In the rows, zero is written as 128.
One hidden turn or mirror swaps the rows below in pairs. Which row is each named row swapped with?
q_749: [156 156 128 119 128 123 143 124 141 139 119 148 103 143 123 100 171 132
 144 109 158 100 112 103 124 163  85 147 144 131]
q_606: [172 128 108 141 134 131 123 106 145 135 120 143 106 143 147  94 142 156
 119 103 155 103 135 118 148 161  89 129 113 101]
q_511: [136 111 103 139 120 126 115 110 164 112 113 155  97 121 131  95 149 103
 136  91 121 130 114 123 154 150  97 116 149 124]
q_387: [136 107 115 139 125 126 122 102 157 105 110 148 110 118 141  97 144  99
 143  94 123 128 119 114 157 149 117 124 151 134]
q_204: [164 130 108 128 106 132 143  86 167 141 106 115 101 136 133 128 143 142
 155  92 136 136 147 109 145 166 115 152 134 130]
q_741: [159 128 116 126 129 145 164  87 159 102 128 128 107 130 117  90 127 127
 137 120 148 109 136 113 130 130  90 123 154 130]
q_690: [133 108 114 113 114 129 159  89 138 134 114 146 104 168 155 104 149 127
 160 127 120 108 140 101 121 155  99 132 120 126]
q_580: [140 128 103 106  87 149 136 119 137 131 125 146  84 138 137  90 168 144
 154  82 128 144 132 127 114 145  98 130 120 126]
q_918: [157 127 115 131 100 136 118 109 153 130 117 126 107 136 122 124 116 114
 116 100 142 127 136  98 138 113 103 129 129 102]
q_14: [161 148 133 128 125 128 131 134 146 149 131 137 101 119 121 118 135 149
 155  93 151 121 113 122 141 134  83 140 147 126]
q_421: [132 119 111 109 115 133 159  91 133 130 115 136 105 168 153 104 146 124
 162 121 126 103 144 112 124 160  89 129 114 124]
q_797: [166 152 119 136 104 138 123  88 154 131 102 137  88 160 131 131 149 115
 141 110 120  97 132 118 139 146  93 125 142 154]
q_77: [140 115 113 138 128 132 126 104 143 117 124 167  89 153 143 144 146 147
 152  97 143 123  98 122 111 142  95 111 139 118]
q_791: [168 112 109 102 129 144 133 103 147 130 133 147 124 140 148 137 129 120
 168  92 151  99 137 120 126 143 118 146 138 134]
q_543: [161 130 117 132 103 118 146 139 144 116 110 121 115 129 121 114 150 124
 152 111 109 119 124 116 152 155  94 133 134 155]
q_549: [167 125 116 114 128 145 123 122 145 144 151 165 107 126 138 104 161 146
 142 118 146 148 118 117 121 150  81 122 126 111]
q_287: [171 149 110  93 113 143 150 112 152 120 102 155  91 139 128 100 140 119
 143 115 139 114 155 106 104 148  87 116 124 126]
q_525: [160 124  98 124 118 132 135  85 157 141 117 119  94 131 136 133 147 140
 154  86 142 137 136 121 150 171 111 144 132 148]
q_814: [168 134 132 113 111 114 146  79 139 156 128 127  94 123 139 109 155 125
 130 123 136 134 134 127 134 135 100 121 151 111]
q_202: [139 125 110 148 124 132 128 108 157 115 130 131 102 145 140 114 140 127
 146  82 134 134  79 102 111 154 104 146 138 123]
q_67: [160 127 133 132 133 128 135 120 158 121 118 129 137 127 136  96 159 146
 149 101 135 102 126 124 141 161 133 127 147 121]
q_37: [153 131 103 130 113 129 136  96 160 138 109 113  86 139 137 125 142 146
 147  83 141 136 131 118 147 165 124 152 148 141]
q_445: [154 134 110 116 124 161 140  97 143 133 114 162 119 132 134 108 155 108
 155 103 141 123 133  90 117 157 109 129 154  89]
q_360: [133 122 115 114 117 135 162  87 132 130 119 139 101 165 147 104 143 124
 158 132 124 102 136 106 135 161  96 131 119 137]
q_937: [144 140 107 116 112 151 121 111 141 128  90 124 104 145 142  99 144 147
 152  84 141 138 124 126 111 124  78 131 131 117]
q_378: [172 121  95 138 115 130 148 135 123 126 130 137  96 135 159 119 140 118
 124 118 122 132 137 123 151 146 114 120 160 130]
q_751: [141 123 100 122 111 144 116 120 165 109 126 122  84 146 156 109 154 130
 111  94 153 114 150 117 132 140 115 131 150 139]
q_656: [169 130 116 126 117 108 141 110 152 150 147 138 107 124 126  99 155 133
 125  90  94 113 144 123 113 158 106 134 129 124]
q_929: [158 131 117 134 136 145 151  81 129 120 135 164 109 136 143  81 162 132
 136  89 130 130 148  94 139 155  96 126 142 107]
q_21: [136 108 112 113 118 137 162  87 135 136 117 141 104 168 152  99 147 124
 164 118 130 103 136 110 123 161  94 133 116 127]
q_123: [163 121 100 134 112 140 134 101 113 137 154 140  98 120 138 104 126 154
 148 115 127 112 140 106 135 170  82 117 137 124]
q_951: [165 149 112  89 114 155 149 121 155 127  98 151 101 144 138 106 142 124
 144 112 136 103 146 112 115 155  89 113 121 127]
q_262: [162 128 115 122 101 143 133 115 157 132 120 126 115 147 119 114 124 110
 111 101 144 127 125 105 131 114 113 121 132 102]
q_393: [144 123 112 140 126 145 150 111 133 126 124 146 103 127 129 102 162 143
 116 111 135 111 148 113 140 141 136 125 106 139]
q_997: [157 123 113 128  93 139 122 110 149 127 122 127 113 136 118 112 123 104
 117  98 139 122 122  95 133 111 107 125 137 106]
q_801: [139 132 123 133 104 135 136 124 151 102 152 134  80 136 135  96 152 127
 145 103 139 113 102 126 133 170  97 153 137 135]
q_861: [154 122 120 130 137 129 120 118 163 128  93 121 127 151 156 112 135 122
 161  97 131 120 139  97 129 133 111 118 151 110]
q_687: [151 104  95 106 127 130 159  86 138 121 122 127 105 155 144 105 136 111
 145  74 122 110 128  99 136 152 118 133 121 139]
q_221: [167 149 103  98 116 153 153 104 148 129 106 161  99 150 131 109 150 107
 138 108 132 115 161 107 113 156  98 114 125 133]
q_164: [136 116 121 129 119 107 132 116 142 128 141 154 107 120 139 136 139 151
 148 108 123 120 127 108 167 138  87 129 141 121]
q_538: [129 121 124 138 120 110 125 118 134 143 124 131 102 162 114 102 116 153
 133  99 149 133 120 112 127 144 107 127 138 122]
q_742: [152 125 121 123 129 118 134 100 169 104 104 142 121 149 133 103 161 134
 118 106 137 119 150 133 110 129  76 137 134 127]
q_224: [163 131 112 136 120 110 144 108 141 145 141 133 103 122 133  95 157 137
 125  93  88 119 137 121 106 145  98 133 129 122]
q_770: [139 114 116 138 122 131 128 101 142 124 118 162  82 163 136 131 155 143
 150  98 146 120  94 115 109 150  97 108 134 107]
q_99: [162 126 111 134 122 164 146 108 124 127 103 142  97 139 158 120 159 108
 148  89 129 126 105 114 135 135  90 141 153 146]
q_8: [162 128 111 130 107 142 123 110 145 134 122 125 112 152 112 120 119 112
 115  97 143 123 131  94 126 121 100 121 130 100]
q_354: [176 140 129 111 116 134 121  99 137 109 135 150  93 139 148 107 141  99
 135 101 119 112 163 109 139 143  91 130 145 147]
q_176: [139 144 122 131 114 142 138 123 147  96 149 135  78 141 136 105 153 125
 140 108 142 107 102 131 131 167 100 148 139 133]
q_271: [153 130 118 144 113 125 129 123 128 125 111 115 113 122 105 128 149 127
 146 109 145 122 141 111 116 157 105 116 150 154]
q_353: [165 114 130 138 137 124 144  80 135 129 111 132  89 139 165 112 148 105
 125 110 115 110 138 116 111 134 116 124 136 126]
q_624: [155 150 102 118 114 136 155  86 143 129 134 143  82 141 153  98 134 119
 123  93 116 112 112 112 132 124 114 131 132 152]
q_920: [138 141 124 127 109 134 138 124 146  99 150 146  73 137 130  97 149 122
 142 102 137 105 103 127 130 165 100 148 136 137]
q_349: [161 111 104 108 131 143 137 108 146 122 133 148 125 139 144 132 130 125
 167  89 150  93 144 124 128 143 118 138 139 141]
q_922: [142 115 117 147 127 140 132 106 144 119 127 170  91 160 142 133 153 144
 149  94 146 123 103 119 109 149  89 113 134 108]
q_345: [153 132 122 115 122 143 130 121 154 131 158 172 111 128 144 114 167 147
 136 110 150 141 125 113 120 157  81 116 128 117]
q_274: [156 117 129 135 104 134 107 117 141 138 103 163  87 131 119  97 113 140
 131 106 123 127 145 104 118 140  99 121 146 131]
q_64: [175 115 116  98 112 126 118 125 132 110 123 165 106 147 169 121 154 125
 139  92 146 119 143 108 130 131  96 135 123 134]
q_953: [172 129  87 140 120 125 122 113 148 128 136 138  97 131 141 150 150 114
 129  96 143 122 134 100 149 153  98 122 160 138]
q_38: [167 131 111 129 113 114 137 103 140 152 140 130 100 122 128 101 153 143
 127  87  91 115 135 115 112 156 110 141 144 126]
q_793: [154 130 112 122 122 147 135 119 152 140 153 159 108 121 150 125 161 143
 140 110 155 144 118 105 120 154  79 124 125 105]
q_466: [169 108 103 106 127 142 136 102 154 122 125 145 119 140 145 134 129 114
 165  84 148  93 139 120 127 146 117 138 148 133]
q_885: [147 133 116 119 120 143 128 134 144 137 142 161 109 117 137 117 158 148
 145 113 142 151 112 117 122 152  84 123 119 106]
q_128: [162 127 114 126  99 142 119 122 160 133 123 127 107 140 119 121 122 105
 111 100 143 119 126 101 127 122 100 127 128  99]
q_623: [178 118 101 128 130 145 107 102 141 118 142 128  96 129 147 101 123 165
 144 100 126 124 125 137 120 151  91 125 139 132]
q_149: [164 137 118 136 124 112 135 100 147 152 137 138 102 125 122  94 157 136
 123  90  88 115 137 129 120 153 104 135 138 128]
q_651: [158 131 113 132 123 115 129 108 144 147 142 132 102 116 131  96 154 141
 122  90  94 116 141 114 102 162 107 135 131 124]
q_183: [154 121 126 154 116 131 129  88 142 134 133 129  85 136 157 113 149 140
 126 125 146  93 128 101 101 151 113 127 130 125]
q_464: [167 130 116 123 105 149 151 103 145 109 113 139 106 142 121 125 136 121
 142 117 130 126 122 133 107 118  78 115 162 132]
q_71: [137 113 116 138 122 132 131 101 145 112 124 165  86 161 142 130 149 139
 152  92 147 123  99 119 105 151  90 117 135 105]
q_390: [143 102 122 104 121 113 140 118 139 122 119 140 113 168 126 105 129 145
 127 113 127 108 122 134 125 130 114 114 149 120]
q_680: [137 154  95 121 136 129 112 115 145 119 109 135 119 146 138 126 146 133
 121 120 133 128 125 132 112 142 126 131 146 114]
q_983: [144 125 125 144 123 125 137 110 152 127 139 120  72 153 139  89 176 143
 130  83 131 130 137 107 142 154 102 115 139 134]
q_754: [139 120 109 140 123 128 132 112 165  98 104 155 102 124 135 103 135 102
 144 100 120 133 111 117 155 154 103 129 150 134]
q_527: [135 137 108 121 110 116 139 105 109 112 129 142 114 137 133 112 140 139
 164  79 143 134 132  93 139 167  95 133 147 138]
q_383: [163 144 111  91 111 149 148 118 148 119 101 157 104 152 126  97 144 116
 143 102 121 111 147 116 111 161  88 109 122 134]
q_752: [143 129 128 112 136 136 114  96 135 125 133 136 123 125 118 127 120 146
 143  95 123 126 102  90 123 143 109 139 135 130]

q_67 is swapped with q_751
q_77 is swapped with q_360
q_606 is swapped with q_742
q_797 is swapped with q_164
q_680 is swapped with q_393
q_885 is swapped with q_221
q_421 is swapped with q_922
q_511 is swapped with q_204
q_202 is swapped with q_687
q_791 is swapped with q_920
q_527 is swapped with q_99
q_549 is swapped with q_287

One hidden turn or mirror swaps the rows below in pairs. Which row is each named row swapped with?
q_857: [112 140 174 135 129 152 135  91 126 110 151 122  95 137 165 133 100 116
 138]
q_473: [121 133 141 135 131 130 173  70 128 109 135 105 132 156 139 147  95 139
 108]
q_513: [ 98 135 165 107 119 138 123  73 124 107 135 126 104 146 155 121 107 126
 104]
q_825: [105 134 145 140 158 155 121 107 106 112 140 101 114 163 131 115  99 125
 110]
q_578: [ 88 123 133 135 157 151 133 104  96  99 164 109 124 137 141 131 109 139
 134]
q_830: [104 112 150 135 140 129 155  96 109 133 121 149 104 145 147 131  86 131
 117]
q_641: [111 108 155 126 160  94 152  86 116 115 154 108 112 138 133 136  87 139
 125]
q_457: [ 86 120 154 121 126 161 163 102 111 103 147 107 108 130 130 130 114 143
 101]
q_676: [117 146 159 116 142 152 152  87 112  96 152 115 118 162 134 138  87 154
  80]
q_409: [122 140 154 118 168 126 171  93 129  95 153 146 106 137 139 146 111 165
 108]
q_819: [122 141 157 112 156 140 139 102 133  95 129 124 127 125 109 138 109 157
  92]
q_223: [114 145 161 110 180 141 162  81 140 104 125 138 116 141 155 128 108 143
 133]
q_446: [101 112 141 137 145 128 164  93 103 129 125 130 113 153 152 121  81 138
 122]
q_678: [ 99 130 150 144 146 164 116  93 101 115 139 121 102 145 131 114 105 131
 108]
q_647: [135 134 139 128 164 115 123  82 124 121 146 138 124 120 145 128 105 124
 119]
q_685: [122 164 169 127 161 145 150 120 111 103 149 130 102 139 124 122 100 131
 133]
q_868: [117 138 131 123 156 131 155  83 130 102 138 144 109 116 126 121 119 168
 102]
q_295: [112 141 153 107 125 134 150  79 116 111 153  91 105 154 109 144  92 140
 108]
q_634: [129 160 165 132 163 131 149 116 109 107 150 133 105 131 121 120 102 133
 136]
q_364: [116 149 156 139 157 142 172  96 119  98 133 116 120 137 154 107 102 132
 146]
q_686: [115 156 166 131 167 147 170  86 120 102 129 126 122 138 150 112 110 130
 142]
q_238: [ 78 129 153 135 125 159 166 101 104 103 143 108 107 138 133 115 105 138
 112]
q_124: [123 132 146 117 152 126 137  93 135 102 128 118 119 122 102 142 121 145
  95]
q_779: [126 141 138 130 130 139 177  71 136 105 141 102 125 144 142 149  98 145
 112]
q_731: [101 115 159 112 141 142 164 110 134 103 149 115 119 110 126 141 117 140
  94]
q_292: [121 124 146 123 145 106 140  74 130 106 136 111 119 108 136 144  89 135
 130]
q_617: [ 93 118 147 120 164 130 163  87 110 108 155 114  94 178 151 118  93 142
 121]
q_826: [105 140 147 101 165 147 142  65 136 121 133 133 106 136 142 154 113 149
 137]
q_161: [113 123 125 134 169 146 149 105 117 103 159 121 128 120 120 135 122 141
 139]
q_883: [108 124 141 137 137 126 164  76 118 118 131 127 116 167 159 143  82 145
 105]
q_493: [120 136 121 127 164 142 161  96 132 102 156 116 133 121 116 145 120 142
 134]
q_294: [ 93 118 161 120 120 145 121  83 108 107 157 118 112 143 156 135 104 126
 105]
q_735: [113 146 151 105 164 150 155  78 142 112 131 131 111 137 151 152 116 156
 131]
q_572: [118 123 150 120 166 116 133  94 132 112 151 130 125 104 139 134 120 127
 119]
q_977: [129 142 131 139 164 128 124  81 114 116 158 133 113 145 155 120  99 123
 128]
q_765: [102 131 153 139 147 170 121  96  97 107 144 119 107 150 128 109 104 124
 113]
q_865: [113 140 187 118 148 148 147  93 127  95 164 130 100 141 158 149 105 147
 124]
q_240: [111 146 142 109 137 122 152  84 113 113 149  94 106 149 109 142  85 141
 106]
q_15: [101 123 128 129 144 157 145  85 119 111 151 125  95 167 140 107 112 135
 120]
q_310: [120 127 142 117 155 138 129  87 139 104 130 126 122 118 101 141 121 145
 102]
q_227: [114 143 149 126 186 116 146 114 125  94 134 120 117 155 127 116 111 134
 119]
q_763: [106 140 166  99 126 122 145  75 140 101 132 129 104 131 142 117 107 136
  95]

q_830 is swapped with q_826
q_227 is swapped with q_676
q_763 is swapped with q_977
q_647 is swapped with q_513

